One vector is turned by the same rotation once a step. Each row is the vector after some number of steps, and that number follows the row.
The counts run from 0 to 216.
-20	30	-23	18	-32	1	-22	9	5	29	14	40	-64	-50	34	-21	-84	6	71	16	-68	-29	62	10	21	30	-7	-13	12	-35	32	21	-45	-6	-6	-41	-15	7	7	43	-31	18	-50	23	-41	21
216
15	34	-25	43	-31	-40	-27	11	14	11	7	41	-40	-20	78	-18	-83	-16	49	1	-4	-39	30	27	39	25	-8	-27	1	-33	26	39	-44	35	-8	-43	25	17	1	3	-51	0	-47	64	-42	16
28
2	42	-35	36	-25	-24	0	28	18	53	26	78	-31	-52	79	2	-60	18	40	12	-31	-27	35	11	12	29	-2	-20	23	-22	-14	20	-18	33	21	-24	-2	22	-16	-20	-58	3	-60	59	4	-6
172
4	19	-4	0	26	22	-23	19	31	58	4	84	-39	-11	37	2	-43	-23	10	53	-1	-26	19	18	5	42	-9	-21	40	-81	-1	40	0	8	13	-65	-33	34	25	-32	-44	19	-28	47	-11	-45
63
1	-3	12	52	-29	-33	-51	-22	37	23	9	36	-12	-1	68	-48	-26	-36	36	73	13	-26	23	17	28	35	-26	20	36	-24	-24	3	-43	15	13	-39	-1	38	-4	-18	-37	40	-59	46	-50	35
140
-18	-3	-16	11	-20	-9	-75	-4	30	60	-13	39	-20	17	51	-29	-10	-16	57	56	8	3	2	13	40	30	-21	-8	32	-49	31	-12	-25	-4	-28	-60	27	37	20	15	-70	26	-31	61	-33	7
136
-6	-19	-37	19	-14	-2	-100	-17	-4	24	10	42	-25	-41	44	-32	-42	-22	61	39	-23	17	33	21	3	44	-19	12	48	-47	20	15	-37	4	7	-33	-21	15	10	35	-52	30	-63	-6	-46	25
192
-21	12	-21	-6	-24	-4	-61	-5	5	47	-31	46	-36	15	56	-29	-39	4	64	29	-20	-34	17	17	29	43	-30	-10	26	-44	43	-5	-6	27	2	-60	37	6	25	49	-16	9	-38	38	-52	0
161
-3	12	-61	27	-42	-9	-43	0	30	72	37	59	-18	-37	58	-16	-35	-6	57	4	-26	-1	-7	25	1	25	-5	-11	14	-35	-4	13	-31	12	2	-37	-9	22	1	-1	-89	36	-56	52	9	19
80
6	39	25	45	14	-44	-26	13	19	18	-5	61	-30	-7	74	-8	-51	-22	16	63	19	-43	43	10	29	52	-15	3	43	-37	-8	25	-18	36	22	-46	12	39	0	-37	-21	2	-33	59	-56	-3
115
-5	41	-27	0	-30	15	0	-2	29	62	27	61	-61	-51	40	-7	-54	0	39	17	-58	-37	41	11	-15	56	-16	3	0	-44	-5	20	-14	20	27	-34	-27	32	28	14	-27	43	-59	35	-10	5
11
11	26	-14	22	-16	-17	-59	2	30	57	24	46	12	-2	82	-6	-26	-44	48	30	11	-18	-5	24	-18	37	-11	12	31	-51	-39	14	-21	36	27	-38	4	28	21	8	-49	41	-62	53	-45	13
50
0	-3	-67	30	-46	3	-50	-10	22	62	30	67	-15	-24	68	-26	-25	-7	57	13	-19	-5	-19	33	-12	27	-20	-7	19	-43	-5	10	-9	32	15	-36	-18	13	3	15	-68	42	-69	39	10	18
79
-17	-12	-37	33	-27	12	-44	-11	26	69	36	81	-10	-34	60	-26	-14	3	39	52	-22	-4	1	22	-9	43	-26	13	49	-39	-34	4	-4	18	29	-35	-37	28	-2	-15	-52	42	-72	20	-1	4
196
-6	44	12	4	-38	2	10	-1	21	47	-15	48	-54	5	50	-19	-57	-14	58	14	-41	-71	38	28	18	41	-14	-14	3	-41	15	9	-14	32	15	-55	14	19	32	41	2	32	-49	52	-48	6
186
-7	11	33	3	22	14	-7	8	28	50	12	61	-28	3	27	-15	-33	-56	23	78	0	-48	33	26	14	36	0	-7	52	-80	-5	21	-24	-13	4	-67	-34	38	24	-21	-24	37	-19	40	-38	-26
181
-23	16	-57	3	-27	5	-42	1	14	55	-9	58	-79	-39	43	-18	-44	36	49	17	-60	-13	41	0	25	59	-34	-13	0	-34	46	-3	-2	12	-4	-40	4	25	7	25	-49	15	-50	35	-5	-3
14
-12	-9	-4	37	-27	28	-11	-22	16	29	26	50	-69	-45	17	-45	-63	-17	40	47	-52	-25	63	22	15	39	-25	1	39	-42	13	27	-38	-20	12	-36	-64	8	4	1	-12	43	-53	-2	-28	14
126
-10	-3	4	16	-8	-4	-83	-15	14	46	-9	52	11	14	71	-36	-14	-26	46	55	14	-17	8	30	-1	41	-29	17	60	-50	-17	2	-10	31	24	-55	2	21	13	21	-20	35	-61	23	-59	0
48
-9	20	11	15	-22	-16	-59	-18	17	11	-14	18	-60	-13	36	-38	-52	-27	51	52	-25	-33	62	13	37	59	-30	16	12	-32	35	13	-36	8	-5	-44	22	29	25	31	-16	33	-31	36	-75	32
71
19	32	3	-2	-17	6	-6	5	34	44	6	47	-27	19	37	-16	-54	-54	55	14	-12	-52	7	40	23	17	9	-33	8	-73	19	24	-36	1	-17	-69	-1	19	38	26	-36	37	-32	66	-37	2
94
7	28	-37	42	-46	-35	-14	4	29	31	34	48	-29	-36	72	-23	-60	-9	62	-2	-21	-31	16	19	28	21	-5	-18	-3	-26	4	25	-42	26	-1	-29	8	20	-7	-7	-70	27	-62	65	-8	32
54
-26	7	8	40	-20	-32	-30	-2	45	57	16	43	-27	-13	49	-32	-16	-10	56	79	-8	-13	35	-5	47	18	-4	-5	46	-31	0	-7	-48	-20	-20	-47	9	41	-8	-35	-68	14	-23	66	-27	13
111
20	-13	-3	31	3	6	-60	-18	0	2	4	47	-36	-6	34	-35	-64	-66	44	46	10	-20	21	44	25	28	-2	-13	42	-67	36	44	-42	1	-2	-53	-40	10	20	18	-27	37	-42	11	-60	8
5
20	18	-12	30	-10	-29	-29	7	4	5	-22	58	-41	14	64	-25	-63	-18	40	20	10	-47	21	33	56	31	-14	-46	11	-51	58	33	-20	34	-6	-67	24	15	7	7	-39	-4	-29	63	-32	-15
1
-15	35	-9	-4	-14	-1	-20	-2	31	59	-21	61	-69	-9	43	-15	-40	7	23	47	-29	-52	45	4	19	79	-39	-1	4	-45	11	4	10	32	18	-57	16	37	32	1	-15	28	-32	56	-28	-16
158
-18	-7	-26	62	-17	-27	-24	-3	25	31	16	60	-49	-41	49	-35	-50	18	36	65	-22	-12	48	-1	56	24	-17	-14	31	-25	21	16	-42	-13	-15	-38	-3	33	-21	-47	-72	10	-28	43	-4	16
84
18	32	-2	9	-34	17	12	-9	25	43	23	48	-32	-5	50	-19	-60	-38	56	6	-39	-67	18	48	-3	24	-4	-23	8	-63	-6	38	-23	20	21	-55	-26	14	27	30	-14	46	-58	55	-34	5
212
-9	-3	3	42	3	-28	-28	12	-6	16	-19	64	-29	10	63	-30	-57	3	45	69	8	-31	36	19	72	21	-15	-32	60	-45	42	15	-29	0	-18	-73	13	12	-12	-21	-36	-12	-20	36	-44	-22
204
1	19	23	56	-13	-43	-34	-5	37	32	23	40	-10	-11	75	-30	-40	-39	32	59	13	-35	34	13	11	38	-14	23	30	-27	-31	15	-37	27	24	-28	5	39	-5	-26	-32	30	-56	54	-49	37
141
-4	2	-15	27	-15	24	-26	-18	27	33	20	55	-72	-57	23	-35	-52	-12	26	59	-45	-27	64	5	10	61	-36	8	33	-39	7	24	-20	1	29	-37	-58	29	10	-5	-23	47	-49	2	-24	12
127
